Named moves, each a turn or a mirror, and the order they were made in; the first pair answered
gesug:
[  2  -1   9  11  17 -13   2  21   8  -7  10   0  21] => [  6   4   9   3  21  -7  -1  20   8 -11  10   5  19]
[ 15   5 -15  -5  43 -12   4 -15   4  11  26  -4  15] => [ 12  -8 -20   7  33 -25  -1 -16   8  11  22 -11  20]
[ -3  43   9 -45  18  35   7  21  -9 -13 -36   8 -10] => [-10 -12   1  17 -43 -37 -10  16  12  -2 -55 -17  17]
[-12  10  34  -4  40  37  42   2  -8   0  33 -12  -6] => [-20 -34  24  44  -5 -22  30  -5  12  14  20 -25  14]
migi:
[-12   5  -3  -9 -11  -1 -14  -1   8   1 -28   3   6] => [ -2  -9   7   8   8 -17  10  11  10  -5   9  -6  18]
[-23  15   0  31  11 -13   0  37   7  -9 -21  -4  24] => [ -3  15   8   8  38   9  27  28 -10 -13  25  -3  -9]
[-19  11  16  15 -37  22 -31 -37 -18  57   9 -21  21] => [ -8  -7  26  28 -26   0  -7 -29 -12  46  39 -32  33]
[-12  39 -10 -40 -19  22  -8 -22 -25   2 -18   7 -34] => [-25   4   0  22 -26 -41  -8   2   5   2 -27 -18  35]
Fol:
[ -8  25 -11  25 -19 -36  -8 -25  40   6 -13 -35  39] => [ -2  17  -8  29 -16 -39   2 -22  44   3  -1 -37  41]
[ 12 -45   6  11 -22 -26   2  -8   5  -4  25  -8 -19] => [ 16 -35  16   7   5 -22  17   0   9  -8  39  -8 -10]
[ 1 18 11  7 27  0 -8 23 -2 -6 -4  5 21] => [ -4  27   6   3  19   6 -19  20  -2  -6 -15   7  19]
zad:
[ 18  31  -1 -39   0  44   0 -31 -19  13   4  14 -81] => [ 10 -48   7  57 -30 -72  11 -10  15  16  13 -30  -6]
[ -2 -32   8  24 -12 -54   8   5  10 -17  20 -32  -7] => [ -2  22  22 -21  59   5  16  22   1 -33  16 -10  -3]
[ -6   8  -9   9  -8   7 -18   9   1  -3 -30   1  27] => [ -4  14 -10   2 -13  21 -18   5  -4  -1 -30   6  14]
Then:
Between the rows of a pair lie 2 to 3 moves.
[ -7  17 -15 -28 -31   4 -44 -24  -6  28 -45  16 -23] => [ -1  31  15 -14  62   1  -2  30  14   5 -13  11  47]
Fol then zad then gesug
[  0   3 -32 -30 -37   5  -6 -42 -37  14 -13  -2 -65] => [  8  -2 -23 -32 -17   7  18 -38 -38   8  23  -9 -69]
gesug then Fol then gesug
[ -5 -18  12  -6  -3 -26 -46   8  17  -7 -30 -15  41] => [ -4   5  15 -25  25   3 -43  20  13 -12 -33  -6  42]
gesug then migi then Fol
[  7 -15  21  -9  29   1  14  20  -9 -15  35  24  22] => [  5   1  11 -33  17  22   5   2 -21 -11  22  35  -8]
gesug then zad
[-13  30 -21 -27 -35  51 -29  -1 -36  15 -38  17 -14] => [-11 -12 -31   8 -78   3 -31 -12 -33  24 -25   0 -16]
migi then zad then zad
[ 11  -1   4 -14   9  12  29  -4 -23 -24  42   9 -15] => [  8 -25   3  15 -13 -22  29  -3  -8 -21  42  -2   2]
zad then Fol then gesug
[ 12 -23 -19 -28 -29 -22 -12 -34  -1   1  -1  -4 -26] => [ 25 -24  -5 -30  11 -14  20 -18  -2  -8  38  -9 -17]
Fol then Fol then gesug
[ 11  14 -21  -5 -20  -4  15  24 -29  29  61  20 -42] => [ -9  42 -36 -15 -39  10 -26  21 -20  39   1  32 -34]
migi then gesug
[-25  73  13 -20 -54  19 -12 -36 -22  24 -39   1  39] => [-14  44  40  23  -9 -27  36   2  -5   9  17 -24  95]
migi then Fol
[  8  12  25  -5  56   5  17  33   6 -11  16   2  35] => [ -3  -7  16  23  26 -27  -2  31  21  -1  -9  -6  52]
migi then zad then zad
[-21 -25 -22  -2 -27 -19 -30 -19  -7   6 -28  11   6] => [  4 -17  -2 -17  38   7  21  -7 -16 -13  43  17  -2]
migi then gesug
[ -6  19 -15 -14  -2  18 -17 -13  -1  -5 -25  -1 -10] => [  9 -18   0  10   8 -11  21  -3   0 -11  29 -20  -2]
zad then migi
[ 17  18  28 -22  66  30  53  16 -17 -23  56   2   8] => [ 20  27  16 -39  50  44  48  -2 -27 -18  56  11 -26]
zad then zad then zad
[-19  34   6  -6  33  18  -2   3  12  -6  -5  23  30] => [  3   6   9  -1  27   8  22 -12  -7  -5  48  11  -6]
zad then zad then migi
[ -9 -23 -21  30 -58 -41 -26 -17   5  12 -36  -5   2] => [-18  12 -11  26  -8 -21 -32  11  22   0 -58   2  49]
gesug then migi
[  5  20  17 -35  41  37  39  10  -6   1  18  17 -17] => [ 11 -20  22   5  32  -5  52  17   3   0  42  -2   7]
zad then Fol then zad
[  1  41   6 -23  57  37  11  22  -3 -11  -4  14  11] => [ -4  28 -17 -37  -3  42 -18 -15 -20   6 -17  19 -46]
Fol then zad then gesug
[ 24  45  17   3  50  -4  18  49   7 -18  13   1  79] => [ 18  74  11 -27  46  31  -3  41  -3 -15 -10  15  55]
Fol then migi then migi
[ 27 -31   5 -26 -39   3 -33 -34   4 -18  48   6 -34] => [ 27 -47  20   6 -10 -24  -9  -6  22 -26  65  -9  14]
migi then migi then Fol
[-35  21 -10  -2 -20   6 -50  14  11   4 -69  19  31] => [ -6  14  24   4  61   7  18  49  12 -20  16   5  53]
gesug then migi then gesug
[ 25  -1   0 -24  22  23  17  -9 -10  -2  47  27  -9] => [ 15  18  -6 -39  12  39  -6 -13  -8   2  18  39 -16]
Fol then Fol
[  6  -5  15  -2  17 -11  39  16  -8   2  59 -10  -3] => [-29  13 -10   7 -44 -17 -28   5   8  19 -38  -3  12]
Fol then migi then gesug
[ -6  28  15  -3  50   3  11  25  16 -25 -15   0  50] => [ 12   8  21   1  54  -4  38  19   6 -26  39  -3  26]
Fol then gesug then migi
[ 16 -20  17   6  21   4  30  23 -12   2  54 -13 -10] => [-14 -14 -16   9 -53  -8 -30   0  -7  22 -28  -4 -23]
migi then gesug
[ 12 -12  -5  -1 -25 -33  -3 -12  -7 -19  25   1 -10] => [  5  32  -4 -28   9   9  -9   3  -7 -26   3  19   0]
zad then migi
[ 19  13 -17  -1 -42  -9 -29 -19  29   2 -33  -5  -7] => [ 16   7 -14   7 -38 -23 -26 -14  32  -1 -32 -10   9]
zad then zad then zad
[  8  36  -1 -24  27  35 -13 -12   4   4 -24  57  -2] => [ 20 -34   5  41   6 -48  14  -4  14   7  22  19  23]
Fol then gesug then migi
[-22 -37 -16  32 -53 -50 -28  -5  20  17 -40 -19  25] => [  5  -3  22   4  68 -10  43  38  10 -11  35 -13  49]
gesug then migi then migi
[-25  33  16  -6 -19   8 -21  -5  18   4 -31  13   3] => [-18  33  31 -10  21  18   6  13  19  -6  -2   7  17]
migi then gesug then Fol
[  4 -18   4  24 -13 -30  28  -8   0  12  -7 -29  -9] => [ -2  26  -4 -18   6  20   7 -10  -9   9 -40  -6 -23]
Fol then gesug then migi
[-28  -6  -2  37 -51 -40 -21  -3  34   9 -50 -13  30] => [-14  26  25  11  50  -3  30  35  36 -15   2  -5  59]
zad then migi
[  6  -6 -17 -19 -44  12 -25 -23  -9  23 -26   0 -20] => [  7 -31  -8  26 -30 -33  -8   6  12  15 -13 -17  31]
gesug then migi
[-12 -21 -18   3 -21  -9 -11  -1   8   2 -10   5  49] => [  6 -37 -16  -1 -20  -7  11 -12  -6  -1  38   1  13]
migi then zad then gesug
[-23 -21 -10  28 -28 -30 -19  10  10  -1 -50   3  40] => [ 13 -22  -2 -21 -12  17  20 -18 -31  -2  34  10 -56]
migi then Fol then zad
[ 10  19  26 -27  58  30  36  23 -27 -30  40  -2  12] => [ 19  -6  15 -35   8  28  29 -13 -43 -14  54  -1 -45]
gesug then migi
[ -3  25   2 -40   5  39  -1   8 -24 -17  18   4 -42] => [-28  41  -5 -28  -1  28 -31  22  -6 -18 -39   6   3]
migi then gesug
[ -6 -14 -22 -14 -22  22 -14 -15   9   8  18   1 -39] => [ -6 -35  -8  18   0 -17   7  12  26  -1  32 -12   6]
migi then Fol then Fol
[  7  10  -6 -35 -34  45 -20 -42 -34  13  -8   8 -45] => [  2  42   5 -46  13  65 -15 -15 -23   1 -18  15  -8]
gesug then zad then zad
[ -7   3  21  34  36 -28  13  33  23  -5 -11 -15  68] => [  6  23  -8 -34 -26  39 -15 -33 -27  16 -10  13 -64]
gesug then zad
[-13  34   6 -19  39  37  13  34  -5  -4   3  -5  22] => [-29  24 -13   3 -16   9 -22  23   9   8 -46  -6  28]
migi then Fol then gesug
[-13  28   6  -6  15   7 -20   5  17 -11 -54  -6  30] => [ 20   4  14 -22  23  17  26 -17 -17 -13  31  -9 -32]
zad then migi then migi
[ 36 -32  -2  20   6 -29  30   3  25  30 -36 -15  10] => [ 38 -21 -11  -5 -18  -6  19 -21   5  42 -38  -3 -35]
zad then zad
[ -8  29 -36 -12 -11  43  -8  12   0  -2 -14  -2  42] => [ -4  18 -26   3   9  24  16  25   4  -9  14 -12  60]
migi then gesug
[ 19  62  -5 -33  16  70   0  31  -2  27 -36  13   5] => [ 51 -27  12  30   8 -10  56  29   1  22  65 -26   7]
gesug then migi
[  9   4   2   5  24   6  14  28 -10  -4  25  -9  14] => [ 11  -9 -13   0 -25   1   1   0 -24  11  19  -7 -28]
Fol then zad then Fol
[  8 -39  -5  15 -37 -42   7 -22 -15   4  24 -19 -20] => [-10 -14 -18  -1 -56 -24 -30 -28  -8   5 -31  -5 -21]
migi then gesug then migi
[ 18 -23  20  29  21  10  19   4  -8  -4   5 -35 -16] => [  5  -6  21  30  27  13   3  16   2  -6 -27 -32  15]
migi then gesug then zad
